In the data rows, 128 means zero.
Here is a table of points, one per row:
[147 138  76 136 133 137 157 132 142 119  93 225 141 162 131 113 120 138  89 132 135 142 142 130 142 144 156 111 108 125 108 166]
[156  99  95  59 133 131 123 124 132 178 115 134 124 144 130 155 132 129 134 125 140 138 195 119 139 136 137 157 172 141 114 106]
[106 127 120 120  89 103 137 151 132 100 116 129 137  81 109  95 108 116 120 148 161 104 172 120 112 119 113  59 122 103 125 163]
[112 121  65  92 103 133 126 107 131 135 142 133 120 144 223 100 124 114 147 102 123 130 177 147 128 136 124 131 122 121 130 123]
[133 108 132 134 101  94 117 154 132 160 150  92 131 114 137 156 147  76 130 151 106 146 116  98 109 133 129  82 111  91 132 122]
[139 139 128  84 134 128 155  89 121 106 126 112 120 132  96 175 124  55 121 106 129  81 146 137 120 119 135 155 118 132 156 135]
[130 128 119 159 113 126 170  95 113 112 140 105 109 112 149 119 133 116 137 105 136 130 101 135 140 158 116 116 133 145  99 112]
[138  90 119 117  77 148 116 132 112 123  72 102 128 144 117 139 160 119 185  98 134 143 138 111 118 127 112 161 104 119 157 129]
[110 138 146 136 132 160 151  96 102 111 114 113 171 128 136 153 138 118 133 140 154 162 141 160 156 162  61 109  96 120 112 137]
[123 116 105 160 114 131 198 174 145  99 119 136 157 131 125 125 152  98 138 151 114 145 101 123 120 155 121 160 118 115 158 106]
[139 137 111  89 140 139 198 120 107 119  81  83 119  98  80 109 188 149  93 156 131 102 125 135 183 146 127 144 141 138 134 125]
[144 111 168 100 164 168 159 127  95 136 169 130 116 114  94 105 123 136 123 113 146  84 140 175 143  86 145 113 151 109 121 114]
[147 129 126 106 125 144 136 170 125 127 162 121 104 130 123 156 168 124 156 137 118 139 105 134 140 202 153 139 133 115 106 128]
[145  99 135 124 142 150 109 112 113 108 127 125 124 154 111 136  95 130 126 137 120 143 108 141 125 169 195 128 138 145  98 109]
[165 122 101 130 152 108  83 121 135 137 138 139 133 162 116 144 133 133  34 108 134 118 116 140 122 118 104 137  73 154 171 113]
[ 94  73 121 123 137 156 143 144  57 133 131 135 127 135 124 143 126 129 141 126 151 120 110 132 156 105 113 115 143 121 106 112]
[115 132 141 146 136 123 102 126 129 136 162 155  80 107  88  46 156 116 153 124 125 134 115 162 116 137 123 116 161 116 153 120]
[139 127 137 165 131 130 113 151 106 128 110 134 107 122 131 151 151 153 130  79 133 122 119  94  88 130  81 149 144  99 134 128]
[100 129 159 128 157 129 146 104 122 103 124 147 105 101 108 169 123 126 115 137 204 133 129 122  80 155 132 150 123 135 128 122]
[109 134  80 112 170 124 130 145 131 131 154 126 112 139 129 122  81 140 138 155  75  94 140 132 112 137 144 138  90 147 131 131]
[143 146 172 154  89 137 141 166 112 135 101 115 145 130 133 122 122  88 102 123 125 112 147 136 146 160 156 119 120 118 124 135]
[140 144  94 159 127 141 117 116  79 117 117 145  70 134 153  97  98 107 123 141 122 153 109 125  91 128 130 141 112 150 119 174]
[139 128 104 107 148 155 121 141 134 157  93 130 145 150 151  92 102 114 113  99 124 112  98 123  97 136 125 129 139 130 118 118]
[177 123 129 132 112 127 132 125 145 150 161 125 134 121 146 136 162 179 186  89 120 103 114 115 146  94 105 124 126  85 122 122]
[145 123  68 123 121 119  89 146 150 138 137 158 143 142 138 152 125 113 149 154 151 181 129 159 127 123 142 118 126 151 139 112]
[104 165 155  59 108 122  67 107 115 110 120 175 175 145 145 124 180 133 107 125 113 106  92 116 149 160  99 150 101  97 124 155]
[154 140 184 111 113  90 160 136 118 102  92 170 135 144 147  97 120 104 162 146 141 119 131 112 129 148 127 119 131 125 112 133]
[145 120 105 118 128 118 118 129 150 158 130 116 116 111 141  89 106 150  46 106  98 121 144 133 110 130 128 113 151 139 100 143]
[104 101 143 139  69 124 118 142 160 135 144 147  95 120 133 156 116 141 113 124 113 139 146 172 129 135 115 136 134 132 126 105]
[ 92 112  80 144 117 117 123 135 141 144 138 103 127 149 129 138 129 140 145 147  95 150 151 141 121  83 108 146 133 163 132 149]
[156 132 132  91 141 126 111 121 116 125 109 133 132 113 161 120 119 213 131 137  81 148 137 123  92 134 131 113 191 151 161 167]
[119 147 121 161 108 146 125  90  84 120 123 148  91 116  95 140 116 129 114 169  50 100 135  75 150 106 152  81 160  47 139 125]
[156 171 163 124 140 133 170 123 121 128 161 130 152 150 119 138 138 136 153 103 116 120 134  75 146  92 108 178 134 126 139 137]
[121 114 125 152 121 145 135 147 125 145 145  88 105 152  92 129 154 131 111 153 134 111 156 124 137 115 109  98 120 155 151 150]
[114 146 138 153 126 108 158 113 128 136 132 120 130 124 156  89 113  93 135 137 169  71 118 144 137 124 132 121 125 128 180 133]
[127 122 120 105 124 137 155 100 108 138 100 145 116  64 125 123 161 144 131 111 149 117 112  94 130 104 155  98  79 145 130  86]
[160 115 135 163 152 102  93 123  84 170 131 130 137 129 141 143 135 115 124 178 149 120 185 138 145  97 144 140 132 173  92 177]
[156 139 100 122 178 141 118 106 154 133 145 135 154  79 154 133  98 108 113 119 132 149 131 135 109 161 133 123 130 115  88 132]
[116 172 145 118 143 175 114 163 140 135 132 117  78 124 167 162 134 119 119 136 124 105  77 146 169 115 150 106 121 163 101 155]
[ 97 154 156 129 141 127 133 111 154 144  99 141 121 157 121 126 114 126 138 175 112 123  95 145 136 130 116  75 171 157 121 123]
[117 128 121 120 139 121 109 133  99 108 107 122 181 151 144 108 121 131 124 115 120  88 141 112  70 101 126 149 158 137 104  49]
[120 134 101 109 118 113 102 133 106 155 156 166 151 101 112 127  96 154 135 147 114  95 128  44 126 138 128 131  50 165 108 118]
[172  94 144 154 148 138 142 118 135 120 144 160 157 166 125 138 109 142  96 191 148 164 106 117 123 118 141 148 151 118 169 154]
[101  29 118 102 139 139 110 117 131 123 103  91 118 138 138 144 103 139 112 118  96 132  94  80 103 143 131 137 124 140 101 139]
[147 134  97  97  73  51 127 118 126 122 131 143 120 139 114 156  83 127 135 117 127 147 128 138 146 135 126 150 143 147 132 123]
[116 107 173  89 118 130 138 107 140 125 110 130 118 175 151  52  71 139 102 145 126 166 109 121 105 128 182 184  93 109  94  92]
[153 120 109 142 147 112 144  74 126 134 122 112 129 166 169  84 155 115 111 149 151 128 135 108  74 150 123 116 135 140  91 160]
[108 144 138 120 124 132 125 143 164 156  68 106 160  71 125  98  84 140 143 114 143 135  89  92 128  81 135 119 126 104 165 159]
[147 122 108 127 141 113  87 153 112 128 148 129 151 132 150 109 114 107 143 101 101 154 112 118 142 122  84 116 147 138  94 104]
[144 130 122 114 171 117 119 112 126 128 106 133 141 173 104 143 108 144 119 144 132 153 155 134 100  90  66 100 119 156 111 137]
[123 137 107 135 105 125 118 116 121 151 158 122 162 121  94  76 106 113 130 102 108 148 123 134 113 142 150 119 122 149  96 145]
[129 136 125 213  99 132 125 130 138  97 124 109 142 142 114 159 139 153 114 118 163  99 128 124 163 137 132 156 126 127 110 126]
[151 127 169 134 119 141  99 163 135 120 120 135 137  74 126 141 162 140 135 165 100 129 132 186  98  82 130 112 101 118 141 161]
[104 136 125 161 104 138 103 147 101 156 132 124 136 127 141 116 133 172 179 141 150 121 117 151 165 126 126  92 162 120 138 102]
[134 178 115 120 104 173 144 160 118 127 139 123 124 141 114 158  86 116 106 146 169 127 100 114 114 107  99  90 133  88 139 151]
[184 124 101 135  95 135  93 105 116 114 174 141 135 113 142 118 136 150 122 166 126 146  92 181  97  93 116 117 152 148 125  94]
[ 81 144 177  97 135 110 154 103 138 127 147  96 129 132 114 118 133 146 128 165 158 117  84 137  90 133 126 111 105 121 114 134]
[134 136 154 125 110 140 141 126 154 117  99 109 182  94 124 110 136  69 137 150 125 179 139 109 125 112 103 184 123 116 122 182]
[112 145 155 135  57 166 142 134 141 129 170 148  99 137 125 119 163 137 117 113 117 117 121  99 132 132 147 120 141 125 115 125]
[113 114 103 100 159 140 110 138 150  91 156 130 180 149 101 136 134 126 133 147 150 177 139 113 132 118 153 102 134 169 147 159]
[150 115 118 130 126 118  98  97 159 106 126 124 141 135 110 129 126 141  87  69 112 150 140 123 169 101 121 137 121 175 129 126]
[ 98 127 140 162 175 126 148 144 135 130 148 154  98 126 137 122 154 121 126  83 141 167 113 102 146 165 113 112 146  95 114 115]
[104 137 144 154 113 106 128 173 139 123 144 105 134  54 161 189  76 105  93 143  83 142 121 155 143 124  95 159 154 101 130 150]
[120 153 128 129 153 113 196 107 114 162 119 119 115 142 120 141 130 147 172 130 123 126 133 147 116 114 186 113 115  81 118 155]
[129 118 127 167 184 118 110 105 194 115 109 134  98  98 115 127 149 108 170 136  97 138 140  91 160 151 128 111 121 128 121  97]
[117 132 151 115 126 128 151 161 136 139 112 129 112 112 120 159 147 135 117 154 131 135 143 130 111 126 123 117 121 172 163 159]
[146 142 153 138 126 169 148 121 135 103  81 115 102 138 128 133 123 131 134 156 143 114 176 112 162 158 108 147  89 115 132  49]
[105 187 137 170 104 142 100 152 151 146 103 144 151 118  94 144 148  96 154 112  96 129 148 150  70 142 127 132 137 120 129 133]
[110 104 147 102 144  95 131 133 123 112 137 123 119 179 112 116 111 133 139 116 123 108 134 148 151 125 107  98 114  43 119 148]
[118 126 101 150 123 107 143 115 103 126 153 126 124 122  96 115 121 136 125 137 109 109 128 139 143 144 105 122 142 107 130  98]
[120 143 132 120 110 154 129 103 162 123 126  85 115 146 115 149 186 144 127  87 171 110 133 154 125 156 136 152 114 114 149 100]
[131 145 160 117 121  88 153 124 121  96  98 118 103 142 146 112 155 130 174  88 139 101 123 125 154 128 126 112 125 179 122 106]
[ 99 130 141 128 154 145 148 101 125 107 120 161 107  99 113 181 133 157 135  94 142 148 158 191 125 123 132 131 106 115 113 153]
[148 163 116 104 149 110 125 157  98 234 117 121 117 135 133 109 119 120 108  93 125 198 120 127 146 110 122 124 106 153 161  84]
[107 143 104 146 140  97  71 150 125 148 157 147 110 112 117 122 106 127 151 131 117 125 134 126 130 172 139 149 194 178 180 169]
[105  86 121 125 121 124 164 143 113 120 130 140 161 110 133  84 103 119  96 127 107 159 139 111 133 163 132 126 144 154 136 132]
[120 124 130 127 125 151 103 141 162 132 122 110 121 113 101 106 132 176 131 147 149 114 141 134 156 107  90 196 118 106 121 128]
[152 135 159 153  98 114 129 109 197 147 144 109 127 151 107 158 150 114 137 144 110 137 109 130 130 149 103 128 145 116 150 101]
[138 101 109 139 106 122 110 105 128 126 120 120  92 119  97 130 127 106 139 125 150 115  89 147 118 168 125 145 153  97 140 117]
These points spread out most along one direction. How many in every 100 of the points above lie lower along it than each point below? Answers are rounded to whole numbers. More than half of the points above lie lower than the first one.
[133 113 135 110 132 140 125 146 153 118 170 121  88 125 103 151 139 143 146 120 125 103 133 123 129 127 106 129 127 140 132  96] 34
[143 131 101 108 130  96 122 190 132  29 165 130 106 135 165 110 122 100 135 128 144 141 132  93 114  93 141  96 149 141 130 129] 65
[126  42 149 153 132 127 122 136 142 136 126 156 134  93 122 155 123 110 156 134 130  47  95 197 137 114 147 104 104 155 129 159] 43
[127 128 150 128 116 142 161 125 144 174 113 128 170 110 138 170 112 138 151 127 146 118 140 120 117 142 116 148 130 132 132 146] 44
[101 132 152 129 114 151 126 125 122 125 165 128  90  96 151 110 155 120 136 131 110 133 111 110 143 141 116 130 141 120 126 124] 25
[107 141 160 140 130 147 145 121 131 134 111 132 118 154  93 130 116 135 132 108 148 139 117 134 139  63 159 125 127 123  89 130] 34
[116 126 101 114 199 163 112 137 140 121 127 140 154 183 136 118 133  90 139  95 112  96 152 111 135 112 130 168 113 131 151 112] 62
[111 146 113 130 137  98 137 111 152  92 143 147 158 112 172 145 149 115  97 142 143 135 158 139 126  72 176 168 153 136 120  97] 62
[ 94 133 170 126 128 143 113  93  90 126 113 117 145 119 168 119 106 127 123  99 129 117 147 107 142  95 124 126 105 114 177 158] 52
[143 120 106 118 144 107  68 122 142 135 114 103 140 149 131 153 123 140  95 122 159 136 149 111 160 139 152 156 123  83 115 126] 62
[ 99 144 131 159 143  51  99 144  93 130 124 114 126 132 127 148 176 142 119 105 121 121  81 131 117 128 148 112 119 119 135 101] 49
[184 150 144 146 153 139 133 114 109  87 141  77 158 140 155  86  95 185 125 107 102 140 158 138 109 156 207 124 103 127 150 104] 62
